The rows of R fall into 3 groups, which share some directions, and each row is roughly a mix of its group's hidden directions.
R:
[[ 19 -33 -22 -23 -11  26  11  18 -11   5]
 [ -4  21  -1  17 -39  -6 -38   1  -3   6]
 [-38   4 -13  22  11  17 -23 -16 -22   1]
 [-15 -20 -16  -6  33  24 -14  19 -20 -18]
 [  7   9  35  -9  -4 -23  12 -33   0  24]
 [ 33  -9   8  14 -37  12 -16  -4  24  -4]
 [-29  -1 -16 -14 -25  22 -24 -13   9 -24]
 [  5  14  21   0   6  26 -28  29 -17 -23]
 [-10 -13 -17 -18  28  -8  17  22 -30 -20]
 [ 21  -7  -3   5 -14 -17   7  11 -23  46]
 [ -8  17  -7  -8  23 -31  31  -8 -26  13]
 [  9 -13  13  13  36  -8 -38 -11  16   6]
 [ 17  -4   4   2 -27 -30  16   3 -17  36]
 [  5  23 -25  -1  -2 -25   6 -14  14 -39]
 [  8  15   4 -12 -13 -26 -21 -36  17 -22]
 [-16   1 -12  10  13   5 -15   9 -13  52]
 [-20  20 -16  -5 -23   3  43  -1  -9 -16]
 [ 10  25  50  -1 -13  -1 -17  -3  -6   6]
 [ 26  28   5  -3 -24 -21  -1 -32  -7 -15]
 [-10 -33   0 -30  27 -10  -3  14  -7 -25]
 [ -6  24  -5  15 -43 -17   0  24  14   2]
 [ 30  -4  11  18 -12  17 -18 -30  20  19]
 [  4 -33  11  30   9  -9 -19  21   5  26]
 [ 26 -42 -15 -17  19  17   0  13  -8   2]
 [ -3  12 -15   4  18 -13  20   6 -39  31]
 [ 18  10  25  20 -21  35 -16  -5 -14 -12]
 [ 15  17  -6   0 -18 -49   9  -8  17  -9]
 [-10 -20   1 -32  12 -42   2  10   7 -16]
 [  6 -10 -28  -9  33 -29  14   2 -21  14]
 [  2  21  11   7 -25 -32  17  14   1  33]
 [ 23   4   3   1  -5 -26  -1 -41  10 -28]
 [-39 -14   3  -6  -2  22  20  16  30   0]
 [-24  -7 -23 -21  13  29  15 -11 -20 -19]
 [ 19  13  13   4  -4  -6  -5 -30  20 -41]
 [-31   3   2 -14  25   7  33 -12  -1  28]
 [  4   1  13  -6 -32 -15  10  -5  44 -16]
 [ 12 -12  18   5 -32  38  -4  22  17   2]
 [ 17  37   8  25 -33 -12   2  -3 -13   8]
 [ 28 -18 -12   1  -5 -15 -28   1  19 -33]
 [ -3  -9  21   7 -25  16  23  -5 -23  35]
 [ -6  37  12  14  -4 -29 -30  -7  -9 -13]
 [  1  19  12  18  16 -46 -10  -6 -20   8]
 [ -9  -4  -1 -25  43  30   4   0  15 -12]
 [-14  19  35   4  43   5  -2  -4  12   6]
 [  6 -25 -14 -15 -41  -2  22   4   4 -22]
 [-23 -29   5 -22  20  23  -9  13   6 -27]
 [  5 -16  21   6  -7  20 -50  -3  12   1]
 [-16  23   6  20   4   3 -45  -6   0  22]
 [ -1  -8   1 -14 -35  17  -5  40  -2  20]
 [-22  33  14  19 -36  -3   5   4  10  14]
 [-37 -24 -12  20 -24  19  -3   7 -15   8]
 [-26  -4 -24   9  33  25   0   7 -16 -22]
 [-14  15 -26  15   9  23  24 -11  14  32]
 [ -4  -6   3 -22  26 -45  -6 -14   6 -15]
 [  2  -9   9 -14   4  28  25  33   4  29]
 [-19 -26   8  16   7  18 -42  -8  -2  15]
 [-23  12 -22   8   7 -14  18   9  33 -29]
 [ 33 -29  12 -28 -14  20  -3  -2 -17   8]
 [-23  -9  15 -10   6  15  13  -9  10  47]
 [ -9  34   0  18 -37  -7 -25   8  -4  10]
 [ 18  18  35   7 -33  -4 -19  15 -12   5]
 [  7 -15 -18  -4 -17  25  37  26  -4 -15]
 [-16   3  29   3   0  30   0 -30 -29   0]
 [ -6 -12  -9   3  42  13 -35 -10 -15   1]
 [ -6  -6  19  31 -10 -17   9 -43   6  -4]
 [ 18 -37  24   0  15   9 -17   8  -4  30]
 [  5 -18 -23  14   2  -9 -22 -23  26 -32]
 [-10   8 -16  24  11 -33  13  23 -24  20]
 [-32   4  -3 -10  22   0  16  19 -33  22]
 [ 23  -4   5  14 -20 -46  -4  -7  -7  20]
 [ 31 -26  16 -27 -33   2  -3   2  10   1]
 [-35  30 -18  14 -28   4  -9  16   4  -4]
 [-11  17  36   9 -20  15 -12 -34   3  -9]
 [  2  25   4  15 -33 -34   3  14  17  14]
 [ 15  -1  46  14  -2 -10 -17 -28   5  10]
 [ 24   3 -37  21 -20 -13 -15  25  -2   0]
 [-27   7 -10 -14 -26  24  26  26  -8   5]
 [ -2 -38  -4  25  13 -18 -19   2  29  -9]
 [  4 -44  -1  22  10  -3 -32 -13  -8   3]
 [  6  12   0  -2  45 -28 -19  11 -13 -11]
 [-23   5 -38  -8  23  14   4   9  14 -27]
 [ 14 -18  10  -3   5 -11  20   0  37  35]
 [  3  -4  29  -7  -7 -25 -15 -19  10  39]
 [  3   4  17  -5   9 -30  -3  -4 -32  38]
 [  4  22 -40  20  28  -9   5 -13  -7  12]
 [ 15  11  -4  27 -24  15 -21 -14  29  21]
 [  2 -14 -37  19 -11 -28 -12 -16   8 -22]
 [ 45 -20  -2 -19 -24 -14   7   3 -12  -6]
 [  4   1   3   9  -4  47  25   9 -28  -2]
 [  4 -24  -5 -20   4 -32 -17   4  26 -28]
 [ -9   2  -8  -1 -18 -16  41   3  29 -24]
 [ -8   7   3  32  12  17 -23  36  -4 -21]
 [-18   5  11 -10  24  18   3 -25 -41  -4]
 [ -6  -4   2   8  14  27  10  45 -22  13]
 [ -1 -22  32 -17 -12   8   7  19 -31  21]
 [-34   4   3 -25   8 -12  41   4   7  -3]
 [ 19  -8  -4 -34 -39  17  11   8 -11   8]
 [-24 -21  11  33  23   0 -23 -17  14   7]
 [-15   6  24  -1  28   1   8  -7  45   2]
 [  0 -21 -18  32   1 -32  16   0  -2  27]
 [  3 -12 -16  43 -28 -18  -3  16 -12   6]
 [ 48 -17   8 -30 -10  -9   0   5   2  -2]
 [-20  10 -12  -7  -5  21  21  21 -41   9]
 [ 13  11  21  24 -41 -23 -13  -1   8   8]
 [  8  11  18 -28   9   5  25 -37  12 -15]
 [  3  17  12  13  -4   1 -50 -20 -11  12]
 [  5  35  24  20  13  -8  -4   3 -12  34]
 [-12  29 -12  22  19   6  -4  -9 -21  36]
 [ 20 -15 -10 -29   9   2 -22 -27  -9 -30]
 [  7  -1  12   0 -47  -8  19  26  15  12]
 [  3 -42 -16  -4   9  33   9 -10 -19   0]]
Here is one row from each group, named. Which group is each of the other rows in?
[ 25  20   7 -32 -23   9  -5  27  -8  16] | J
[  5 -19 -38  15 -20 -34   7 -12   4   3] | Z
[ -2  24   3  15 -30 -14   6  -2  10  42] | E

[-19   0 -32 -11  19   0   4 -23  28 -25] | Z
[ -6  -7  15 -28  -2 -26  42   7 -15   2] | E
[  7  13   5  10   8 -34 -30 -24  13 -24] | Z
[ 14   7  26   5  -8 -29  -3 -13  39  17] | Z
[  6 -28 -12  -8  46   4  14  14   3  15] | Z
[-24   6   2  15  29  12  -5  -9 -42 -12] | Z
[ 11  15  -6   3  21 -25 -11 -37  22 -20] | E
[-20 -16 -10  48  17 -14  -5  10  -6  10] | J
[-36 -16  27 -15   2  17 -26  14   7  10] | E
[ 11  17  -5  22  -8  -2  -1  -3 -20  49] | E
[ 11  13  14  -4 -12 -36 -15 -37  16  -6] | Z
